(in the rows, 128 means zero)
Each named move below is a turn or a mirror, shown by a few rows before and after it. Which moves, in which order, take the first row of each later pair to the second? The first pair is answered.
F:
[142 135 112 137 138 106 125 141 129 109 129  99 125 120 142 114 136 143
 148 125 121 113 132 113 146 159 114 146  98 114 144 141 131 134 139 152
 122 110 132 137 157 127 121 140 102 127 112] -> [132 116 131 167 143 116 146 130 109 143 128 134 129 131 159 120 106 136
 131 109 106 144 132 123 108 145 114 144 116 123 139 120 113 118 148 127
 139 144 112 126 128 105 138 125 116 155 143]
[149 186  80 135 132  84 123 162 120 131 167 141 105 146  93  98 148 183
 147  45 144 104  99 131 121 104 107 108 140 137 130 114 129 132 152 157
 106 131  91 166 141 150 136 110  95 145 108] -> [140 181  87 150 131  87 130 154 112 146 168 159 109 150 106 103 136 187
 137  38 134 120 101 137 103  99 111 106 146 143 134 104 123 122 155 147
 114 147  83 158 123 142 147 105 103 157 121]
[135 146 123 115 127 139 122 117 124 120 127  96 123 117 126 134 138 130
 140 134 123 105 137 112 146 119 149 140 110 108 141 130 116 130 125 130
 115 119 142 141 140 136 126 128 129 121 121] -> [125 133 135 139 130 147 136 104 107 145 125 129 124 127 137 138 116 124
 128 118 110 127 139 122 118 115 148 139 122 121 141 110 106 116 133 112
 129 144 127 131 119 118 139 120 142 144 141]
Z:
[137 116 130 144 152 124 126 126 101 146 156 110 144 142 124 137 104 128
 102 103 109 110 154 149 121 122 149  96 144 137 156 123 138 126 115 109
 124 128 150 142 114  97 140 113 165 161 134] -> [121 114 138 144 155 131 121 119  98 150 154 103 143 131 132 138 106 128
 103 111 110 121 157 151 123 124 162 105 145 121 153 134 133 129 125 117
 124 129 154 140 121  96 135 118 166 160 131]
[122 124 128 160 127 152 137 113  91 137 121 175 134 145 116  98  99 148
 105 144  88 168 119 125 133 141 104 116 114 141 139 106 127 122 130 131
 145 124 151 122 133 129 149 148 128 132 161] -> [108 125 139 158 124 157 129 105  88 143 119 167 135 131 122 103 100 139
 103 152  87 177 118 130 138 147 120 122 116 127 134 116 122 128 139 135
 144 126 151 117 142 129 142 152 126 134 159]
[138 131 131 105 121 129 123 133 111 111 127 112 126 123 131 131 129 152
 145 132 134 113 100 130 145 129 141 124  97 137 137 140 147 155 131 144
 117 117 139 124 134 139 108 128 115  97 102] -> [149 133 127 104 123 126 125 134 112 112 128 116 126 136 127 130 127 157
 143 125 133 108 102 132 139 127 129 117  96 148 144 133 154 148 127 139
 117 119 136 132 133 135 107 122 118  97 106]
[114 143 151 105  90 142 122 139 113 131 137 108 129  95 151 125 166 135
 130 149 133 136 124 107 173 135 166 150 100 107 139 163 129 171 148 157
 148 125 162 171 130 148  95 112 103 118 109] -> [133 147 135  96  95 135 126 152 133 118 136 110 127 109 138 118 177 144
 131 147 144 117 125 101 178 131 146 137  97 115 140 153 138 167 136 156
 146 122 160 176 134 153  96 114  98 110 106]
G:
[170 144  86 130 137 104 163 179 152 122 133 121 111 182 101 139 158 169
 129  89 125  85 101 109 127 114 118 105 101 160 152 117 132 133 122 108
 116  92 147 143 113 114 126 108 150 119 146] -> [131 153 111 109 132 113 126 158 202  94 111  89 106 152 108 119 189 128
 139 136 166  88 107 101 147 113 152  96 120 112 131 134 121 147 118 112
 121  99 142 112 126 136 121 126 131 108 121]
[113  87 138 142 129 121 129 164 120 144 135 151 104 156 160 149  76  94
 156  96 106 134 160 107 149  97 148  96 144 197 129  86  88  85 139 140
 157 148  77  96 107  84 198  93 115 168 173] -> [ 80  96 155 122 125 128 103 146 155 124 119 127 100 131 164 132 101  66
 165 134 135 138 164 102 163 100 174  86 158 155 107  95  78  99 138 143
 161 155  73  72 121 107 194 109 104 159 153]
[158 138 143 139 139 143 181 128 103 150 133 141  97 174  96 149 102 136
 116 104  97 112 126 117  91  96 104 150 137 158 145 107 156  82 105  97
 150 149 118 121  97 110 133  83 165 118 165] -> [102 146 179 107 128 160 134  94 173 107 105  99  87 131 102 116 150  76
 129 171 163 117 133 107 125  94 153 129 158  85 114 126 135 102 100 101
 152 153 109  84 124 141 125 105 139 103 134]
[138 138 115 114 135 125 109 141  93 119 136  91 136 110 129 157 122 154
 142 123 117 115 115 143 155 140 140 162 100 136 142 150 142 151 150 165
  99 101 165 165 157 136 105 146 129 115 114] -> [132 135 120 110 131 130 104 136 103 113 133  85 135 102 129 153 132 144
 140 132 124 118 116 143 162 143 143 159 104 122 138 156 140 153 148 165
  97 104 164 161 163 141 104 151 122 117 109]
Q:
[122 132 153 152 143 128 144 129 103 169 130 190 147 152 142 143 113 164
 118 104 107 124 137 136 123 137 126 131 119 147 140 119 128 112 141 115
 143 144 103 125 115 117 130 138 134 142 165] -> [134 138 144 148 142 124 145 134 119 156 121 193 141 167 131 133 123 162
 118 104 120 110 140 125 124 130 107 116 124 153 138 108 134 103 128 105
 145 143  96 125 111 123 136 135 132 137 168]
[122 135 117 119 143 110 114 136 125 120 116 141 133  98 101 131 141 130
 132 111 111 116 117 151 139 125 142 139 121 134 122 137 112 129 125 127
 113  94 142 146 157 135  80 141 126 116 111] -> [130 140 112 114 138 110 116 134 148 107 108 149 129 109  94 119 150 123
 134 115 128 109 120 139 138 120 131 118 128 137 117 122 118 123 111 117
 118  96 134 136 154 134  94 141 123 109 112]
[135  88 140 124 113 141 137 148 122 132 143 122 135 136 130 147  99 132
 137 111  88 130 159 125 116 130 126 133  94 127 110 140 173 147 167 146
 108 126 136 131 125 115 101 130 120 146 154] -> [157  99 122 115 111 132 144 154 160 107 131 128 125 159 107 131 117 127
 137 118 115 109 159 108 117 118  95 105  96 139 111 117 184 130 140 132
 119 127 128 126 113 122 114 129 113 137 153]
[142 147 134 136 129 155  88 120  93 153 120 139 138 125 145 101 124 146
  97 119 150 148 130 131 119 146 142 131 125 149 131 133 100 168 153 115
 124 131 134 147 114 131 115 124 132 133 102] -> [165 152 120 130 130 147  95 131  96 138 121 141 132 139 131  95 130 154
  97 113 153 129 129 126 124 144 117 123 120 166 135 124 112 166 142 111
 121 122 137 160 112 135 118 122 128 124 104]

Between the rows of a pair lie two moves.
[ 95 119 167 161 132 165 114  67 107 141 142 144 128 136 164 123  88  84
 104 133 110 185 152 138 130 110 171 166 132 100 112 138  76 118 159 149
 108 177 110 129 117  93 124 146 131 122 139] -> [137 116 139 164 133 150 139  94  72 156 162 156 136 161 153 139  67 123
 104  97  79 167 142 140 126 111 135 182 109 144 135 136 100 111 157 155
  96 157 122 161 112  79 124 134 143 120 151]  Z then G
[140 110 110 183  96 110 159 142 114 166 139 142 145 118 163 142  73 154
 132  99 102 137  85 149 118  81 139 166 128 150 127 148 121 121 184  97
 125 145 119 127 128  76 148 104 141 154 140] -> [106 133 128 140  85 115 118 121 197 107 112  95 131  90 156 101 131 105
 148 164 172 117  90 125 159  84 165 137 143  91  99 163 113 143 165 100
 125 138 113  97 156 116 139 131 111 123  98]  G then Z
[125 128  96  93  70  87 100 128 175  78  97  98 107 108  92 107 165 112
 152 162 174 146 145 111 144 132 140 135 144  79 142 136 143 169  85 136
 138 103 127  88 167 169 106 132  89 116  94] -> [117  84 114 156  83 100 150 126  67 173 126 156 129 119 132 158  83 150
 127 101  84 213 141 148  75 132 150 187 146 126 162 124 125 152 130 129
 145 133 118 101 131 117 120 111 136 172 153]  F then Q
[159  99 154 129 104 125 148  96  81 134 118 122 132 113 126 123 146 161
 100 129 108 142 151 182  84 152 157 123 146 122 135 140 130 157 150 128
 144 202 146 107 119  74 104 145 157 147 156] -> [191 113 137 115 104 113 154 106 126 106 114 131 123 141 101  97 164 157
  97 134 143 112 159 157  87 141 119  84 150 137 135 107 144 138 121 112
 155 200 137 103 110  79 116 142 146 129 145]  Q then Q
[ 99 128 123 116 128 131 100 129  96 123 146  99 128  94 143 142 125 149
 145 137 114 119 124 151 155 140 172 166 109 107 139 167 120 169 147 158
 111  99 149 146 175 135 110 142 109 110 101] -> [ 70 112 153 145 131 148 104  99  93 151 139 135 133  95 164 142 104 127
 125 138 110 159 131 155 117 129 190 157 135  99 125 149  97 152 156 131
 131 142 120 116 146 115 129 138 116 141 127]  F then G
[104 120 142 141 128 122 126 115 106 131 112 112 130 107 130 156 120 124
 126 126 125 146 128 129 121 134 151 131 141 116 111 147 119 130 141 138
 133 138 127 105 134 128 133 128 134 140 122] -> [127 120 123 138 127 115 134 135  88 137 123 120 132 121 124 168 115 142
 128 110 110 131 122 134 121 138 132 137 124 134 126 149 131 125 142 143
 127 123 136 124 135 123 128 124 135 137 126]  F then G
[ 71 103 146 126 137 128 110 155 149 146 128 114 133 115 120 147 143 106
  92 136 131 132  92 117 126 147 123 129 153 142 109 112 142 153 139 110
 138 120 128 116 175 143 113 144 172 141 113] -> [ 98 112 130 130 139 112 133 168 144 144 131 131 133 140 107 147 137 119
  89 119 126 120  89 112 122 142  90 121 144 173 119  93 154 137 122 104
 141 114 127 126 163 133 122 132 176 135 124]  G then Q
[135 168 138 102 102 158 114 133 142 109 119 104 121 126 108 111 141 107
 129 150 170 130 160 125 148 118 127 135 101  82 101 143 120 151 122 129
 130 115 142 119 141 138  93 116 112 115 149] -> [153 165 128 105 102 150 120 149 120 116 131  98 124 129 106 125 130 127
 136 132 149 125 155 130 153 120 120 153  82  98 115 148 135 154 129 139
 118 100 160 144 147 138  85 108 118 112 150]  Q then Q
[118 115 147 127 132 121 130 127 172 111 108 139 133 149 127 124 136 118
 116 138 150 135 153 121 119 109 114  97 145 118 107 104 126 104 116 102
 144 159 102 104 112 125 153 121 130 140 134] -> [159 114 120 125 136 107 151 151 143 118 125 145 132 171 110 137 125 158
 121 111 123 110 147 123 125 113  86 107 122 152 125 103 147 103 113 112
 131 132 120 137 114 125 143 115 134 132 136]  F then G
[104 115 124 129 135 130  95 148  87 143 130 106 144 102 147 144 123 129
 138 120 103 145 117 138 147 142 150 147  87 120 138 145 149 157 165 166
 109 108 135 147 161 143  96 123 126 138 133] -> [ 79 109 144 135 135 136  91 128  98 144 121 115 146  96 156 135 125 110
 132 130 113 167 123 138 132 139 166 138 108 103 123 140 134 155 170 154
 114 127 121 125 154 140 104 124 129 149 136]  F then G
[134 171 133 133 163 113 145 107  75 159 121 135 148 152 105 133  64 138
  85 129  75 114 125 155  53 112 146 149 164 148 158 130  90 106 170 140
 112 160 116 154 148 134 138 137 137 121 134] -> [100 175 154 119 153 119 122  91  96 146 110 110 143 120 118 128  82 118
  94 159  95 128 130 156  71 119 179 152 173 111 142 147  74 118 176 149
 110 166 114 139 165 150 130 155 131 115 116]  Z then G
[103 129 130  95 115 136 112 132 184  92 104 114 126 122 135  96 150  86
 111 163 173 140 137  86 159 114 121  99 163  85  95 119 139 121 134 123
 143 118 132 106 116 166 124 142 103  83  99] -> [ 91  90 150 141 125 150 132 132  74 175 133 138 147 107 171 152  87 128
 103 115  87 188 126 125 119 127 148 170 151 105 115 145 125 126 189 134
 132 124 148 134 108 134 113 128 133 124 130]  F then Q
[125 132 145 145 134 116 114 138 107 158 155 150 166  88 139 142  88 137
  81 103 120 164 118 167 128 141 151 130 129 145 167 124  88 150 186 153
 114 143 119 123 120 125 127 121 126 143 148] -> [130 159 137 110 132 106  90 133 183  96 133 117 151  89 110 104 139 110
  92 148 187 124 127 142 166 141 142  90 135 120 152 117  97 151 153 147
 118 133 113 106 140 156 127 135  99 113 115]  Q then G
[147 164 112  94 107 137 130 120 149 137 121 110 112 120 139 105 142 141
 129 136 149 117 155 111 143 110 160  71 174 107  82  97 140 128 115 118
 106 139 109  95 128 111 112 139  91 143  86] -> [128 147 129 118 116 150 138 117  88 180 135 118 124 103 165 132 103 158
 124 116 105 143 151 137 125 123 185 113 168 107  90 117 130 138 150 129
 100 143 118 103 130  94 102 135 109 165 101]  F then Q
[121 125 136 162 142 154 144 141  95 164 148 152 114 129 129 154 107 132
 116 127  76 141 136 128  92 112 129 134 129 140 147 135 126 105 156 120
 119 143 113 119 125 113 139 110 142 154 139] -> [123 136 128 140 142 152 131 151  89 154 155 121 117 110 124 160 119 145
 130 131  70 124 132 131 122 123 134 153 110 130 154 163 138 125 165 150
 104 111 133 135 152 127 118 121 135 136 116]  G then Q
[ 31 120 152 132 107 186  64 169 120 112 153 129 110 120 160 119 158  83
 172 170 157 108 100 118 126  98 172 135 139  86 130 144 118 134 162 131
 129 125 138 141  95 179 129 202  79 125 102] -> [ 65 100 134 163 113 183  99 192  42 159 181 160 122 147 166 157 110 135
 159 110  94 119  91 136  93 101 149 165 117 143 158 136 131 118 179 137
 123 116 151 174  79 147 133 184 103 144 135]  G then Z
[139 136 114 121 123 117 133 131 160 112 125 119 111 137 125 113 137 127
 127 129 139 107 135 114 133 122 119 115 138 127 123 125 125 132 118 120
 140 119 133 128 124 136 123 137 127 120 120] -> [148 128 112 130 121 119 142 138 142 128 128 132 114 146 126 123 125 140
 120 117 126 114 129 121 116 118 111 120 140 140 127 116 124 123 121 114
 144 124 130 131 115 127 129 131 134 128 133]  G then F
[171 123 108 104 119 105 133 123 176 117 108 135 111 123 152 104 163 123
 134 103 148  96 130 111 155 125 118 112 133 134 111  99 143 103 111 109
 145 102 144 108 139 135 142 116 116 132 123] -> [160  96 122 139 125 114 151 116 113 168 123 154 123 117 179 137 122 142
 123  73 101 130 127 134 127 128 130 149 133 148 117 107 129 103 146 112
 142 113 144 117 125 110 139 107 137 158 151]  Q then G
[113 125 137 110  99 127 153 125  93 152 154 150 170 119 139 151  89 112
 146 100  92 138 122 153 141 116 156 139 135 100 142 157 145 117 154 153
 132 136 140 132 154 117 119 104 143 120 149] -> [147 147 108  83  95 107 149 145 136 113 147 142 159 146 108 129 119 113
 156 109 125  90 123 131 160 109 116 110 128 118 145 143 167 108 121 145
 132 119 142 137 158 129 125 102 128  88 135]  F then Q
[117 154 126 127 122 124  96 208  94 107 160  83 124 134 144 146 110 114
 150 137 138 119 100 152 162 143  93  81 103 132 114 192 160 156 104 183
 128  94 176 156 178 162 128 136 114  75  84] -> [143 164 113 130 121 117 112 206 141  90 146 113 116 169 129 121 126  98
 139 140 165 112 106 131 144 129  55  38 122 152 106 153 165 126  71 150
 153 116 153 138 153 157 153 122 107  72  97]  Q then Z
[186 125  94 136 133 109 159 166  71 150 157 136 140 150 126 153  99 182
 152  88  86 106 107 137 125 133  94 145  89 166 164 129 156 117 126 146
 117  93 151 167 123 137 124 112 135 127 135] -> [153 151 109  93 125 109 110 143 180  80 117  97 120 127 110  99 168 122
 161 162 175  83 123 108 169 125 117  98 113 103 127 133 148 130  94 141
 127  94 134 130 146 179 127 140  97  93  95]  G then Z
[171 109  93 133 143 114 152 146 127 135 121 170 153 114 128 109 149 124
 135 152 138 121  95 110 109 135  83 115 139 170 134  99 124  87 137 119
 120 102 109 122 133  75 174 107 134 107 122] -> [126  88 118 149 149 132 142 126  91 162 125 160 161  79 161 132 129 121
 133 155 111 157  91 129 103 144 128 154 145 142 127 127 106 104 168 131
 114 116 112 117 142  70 163 107 144 126 128]  Q then Q
[106  98  99 109 108 150 151 126  91 178 124 111 147 126 148 151 107 111
 125 121  94 139 124 134 151 151 128 150 141 107 123 146  93 140 143  92
 112 148 111 151 121 159 131 124  92 131 139] -> [118 115  87  81 105 140 138 129 136 141 115  92 133 127 129 132 136 101
 135 141 124 114 126 115 169 149 113 123 142 104 117 139 102 139 123  90
 113 139 109 143 133 178 132 133  76 109 120]  Q then G
[104 107 144 137 139 145 127  92 103 156 134 148 141 129 160 149  92 103
 118 122 112 159 121 136  96 115 143 136 158 140 122 116 146 116 142 114
 142 152 129 124 114 105 144 127 138 155 157] -> [ 99 107 148 133 142 144 123  92  94 159 136 139 142 119 164 153  92 111
 121 127 107 159 119 138 106 117 153 150 154 134 124 130 148 123 150 123
 136 147 135 129 123 108 137 127 141 155 154]  Z then G
[170  98 154  99  85  72 134 111 134 145 116 106 136 139 116 123 152 147
 125 122 138 105 145 117 140 101 118 116 119  97 150  95 151 144 124  89
 113 175 112 112 138 128 147 116  84 114 100] -> [155  87 162 106  87  79 131 111  91 168 132 101 146 125 128 141 133 163
 128 112 112 118 142 132 140 111 138 150 105  95 160 116 150 159 147 107
 103 168 124 126 148 126 135 120  91 121 105]  Q then Q
[120 145 154 126 124 118 133 146 158 130 116 173 121 146 109  94 119  98
 127 145 119 151 124 118 137 116 112  98 165 125 114 110  98 117 108 102
 150 195  96  85 107 100 133 132 128 158 132] -> [144 164 126  91 119 103 114 167 171  90 123 134 115 139  86  91 149 117
 151 154 132  97 115 112 187 132  99 107 133 126 126 134 126 142  98 130
 127 147 124 115 142 128 110 140 110 122 100]  G then F
[130 135 104 135 144 120 184 137  28 166 155 108 191 123 141 149  68 172
 118  87 141 123 110 142 118 142 128 178 133 152 145 159 127 137 159 140
 127 122 147 159 144 106 116 101 107 131 121] -> [108 159 113  94 134 117 136 124 127 101 126  60 172  96 125 103 135 121
 136 157 217  96 118 118 162 140 146 137 150  98 113 167 124 152 133 142
 126 116 140 127 170 148 110 122  74  96  78]  G then Z
[148 159 119 106 133 112 122 145 158 101 133 100 120 137 106 125 153 120
 136 142 141  97 124 110 145 131 103 114 125 123 129 132 137 128 105 124
 131 116 139 125 139 143 131 144 127 112 108] -> [152 134 125 140 138 117 152 147  98 156 150 131 130 148 125 154 108 149
 124 103  92 127 122 132 108 134 100 140 119 152 140 128 130 119 127 114
 139 127 141 140 120 117 134 126 150 138 136]  Q then G
[107 130 100 160 122 120 116 157  86 166 149 130 129 172 155 156  95 140
 103 105  62 135  99 151  99 126 121 126 115 145 165 148 124 134 157 145
 114 127 130 149 109 129 134 119 134 193 175] -> [123 133  93 159 122 115 127 159 115 152 142 148 125 193 140 139 104 126
  95 108  83 129 104 138  88 112 101  95 129 152 161 118 124 112 133 123
 129 138 114 136  89 127 148 117 131 194 184]  Q then Z
[141 148 120 104 139 125 116 125 180  96 120 100 112 136 112 101 145 100
 142 170 167 106 133 112 165 135 109  99 119 122 113 115 128 106  78 123
 132  94 142 113 151 144 150 144 114 113 117] -> [171 127 112 147 146 124 158 138 103 156 142 147 125 166 123 133  84 140
 126 113 102 127 123 132 118 133  85 128 110 178 136  96 134  87  95 116
 137 101 143 140 126 107 157 119 145 141 159]  G then Z
[163 144 122  98 133 107 138 117 144 117 127 117 117 127 101 107 147 151
 134 101 134 100 120 107 138 130 114 123  77 138 161  99 140 122  70 138
 132 115 117 141 155 120 155 132 137 111 107] -> [133 126 152 133 136 121 151  94 113 160 126 152 125 125 130 124 114 144
 115  84 107 149 124 124  97 125 133 137  99 141 154  92 115 114  92 121
 147 151  97 124 132  96 167 123 157 149 134]  F then Z
[ 74 116 169  94 119 143 111  81 161  96  99  89 112  83 152 114 145  95
 128 170 164 147 131 115 134 126 179 113 145  85 114 149 116 149 132 137
 126 138 110  86 144 136 136 126 100 135 121] -> [ 78 125 161  92 120 139 114  83 177  89  96  93 107  95 145 105 152  92
 126 170 179 140 131 109 130 120 164  98 148  95 114 133 119 137 119 130
 135 140 106  82 139 139 143 128  97 134 122]  F then Z
[162 114 146 125 136 160 189 126 184 139 133 162 160 174 100 123 173 100
 121 155 122 110 150 106 109 133  96  66 145 164 108  61 119 140  72  85
 172 141 120 127  94 167 173 145 101 106 149] -> [144  91 156 145 144 171 190 134  67 196 168 145 182 133 131 187 124 148
 132 117  37 137 135 145 114 159 141 146 112 167 134 114 116 177 134 131
 138 114 158 166 117 150 134 145 125 120 160]  Q then Q
[ 87 150 128 131 133 132 132 144 145 116 122 113 126 130 130 105 137  87
 113 134 167 104 129 142 136  97 133 130 150 121 148 165 130 131 137  97
 138 101 133 126 146 121 127 123 116 136 106] -> [102 147 122 143 134 130 149 147 141 127 127 140 122 150 122 104 124  91
 108 118 160 104 130 139 118  93 114 120 153 146 151 144 130 114 126  84
 147 113 125 123 129 108 136 113 124 145 122]  G then Q
[139 154 111 102 113 108 103 139 123 101 117  87 126 110 112 112 156 138
 153 134 135  85 145 136 178 149 123 137 120 127 121 142 128 151 128 155
 109  80 165 149 161 152  80 129 108  91  88] -> [ 92 117 164 160 125 139 126  97  82 170 117 144 136 101 165 133 105 111
 116 119 105 170 149 160 106 138 158 146 161 117 102 121  79 128 155 122
 140 148 128 109 111 113 108 114 139 154 140]  F then Z
[175 142  94 145 136 120 175 138 158 128 116 164 122 193 107 105 125 128
 112 105 144 122 135 118  93 101  63  83 133 171 133  66 130  82  92  85
 163 149 100 123  80 105 165 118 138 137 155] -> [112 164 117  90 131 129  99 123 190  78 106  64 120 108 115  95 184  99
 153 172 189 103 137 116 179 124 137 110 118  82 115 144 126 150 113 141
 124 105 133 122 154 163 113 162 105  95  92]  Q then F
[158  72  76 138 132 131 134 130 176 144  80 103 112  95 142 106 134 118
 144 133  88 127 145 128 150 115 141 125 134 155 165 141 111 124 138 141
  71 102 101 150 127 149  92 115 177 139 109] -> [145  62  92 154 131 137 135 122 164 159  76 114 112  89 153 107 123 110
 133 131  85 144 143 135 138 110 148 131 146 152 163 136 101 122 146 135
  77 116  95 139 122 141  97 113 183 152 115]  F then Z
[157 147 125 109 133 134 126 103 172 105 115 114 159 141 117 141 137  83
 108 145 141  98 127 111 124 115 129 138 153 140 144 113 143 160 112 107
 119 122 132 114 127 140 139 116 125 121 129] -> [155 128 134 131 138 140 138 102 118 144 136 124 172 136 132 167 106 103
 103 119 101 118 124 129 108 119 140 169 145 157 155 122 138 161 134 112
 116 126 138 129 120 122 134 109 145 145 144]  Q then G
[126 139 116  94 136 144 178 117 144 126 154 164  94 171 138 120 129 149
 144  85 150 128 161 110 105  61  79 149 156 161 130  90 101 145 146 135
 150 120 119 127 132 122 108 150 131 118 141] -> [ 82 132 146  95 138 162 152  98 133 133 151 139  99 135 164 129 130 137
 151 104 150 149 161 122 120  71 134 175 161 122 123 122  82 173 173 149
 141 121 125 122 153 134  93 162 131 125 130]  G then Q
[ 98 132 152 132 119 140 121 114 128 135 129 120 134 113 146 121 121 121
 120 143 118 144 128 130 129 143 170 133 145 109 128 146 120 121 131 123
 119 160 125 124 133 128 125 119 127 126 124] -> [136 134 126 138 123 126 142 138 105 148 146 135 136 140 136 137 106 153
 116 113  93 129 123 129 123 148 136 138 129 147 143 134 139 109 128 122
 114 148 130 147 124 114 128 106 134 121 135]  Z then G
[126 125 145 136 139 107 138 106 129 135 134 141 126 128 145 132 112 125
 127 130 106 141 138 131 116 120 138 128 135 125 129 122  96 131 151 134
 132 125 124 139 104 131 142 127 141 143 146] -> [133 127 138 133 145 106 141 115 117 137 142 138 129 127 146 143 108 133
 132 124  98 135 134 130 118 119 133 135 127 128 136 125 101 136 153 135
 124 117 131 147 108 131 138 125 143 142 145]  Q then Z
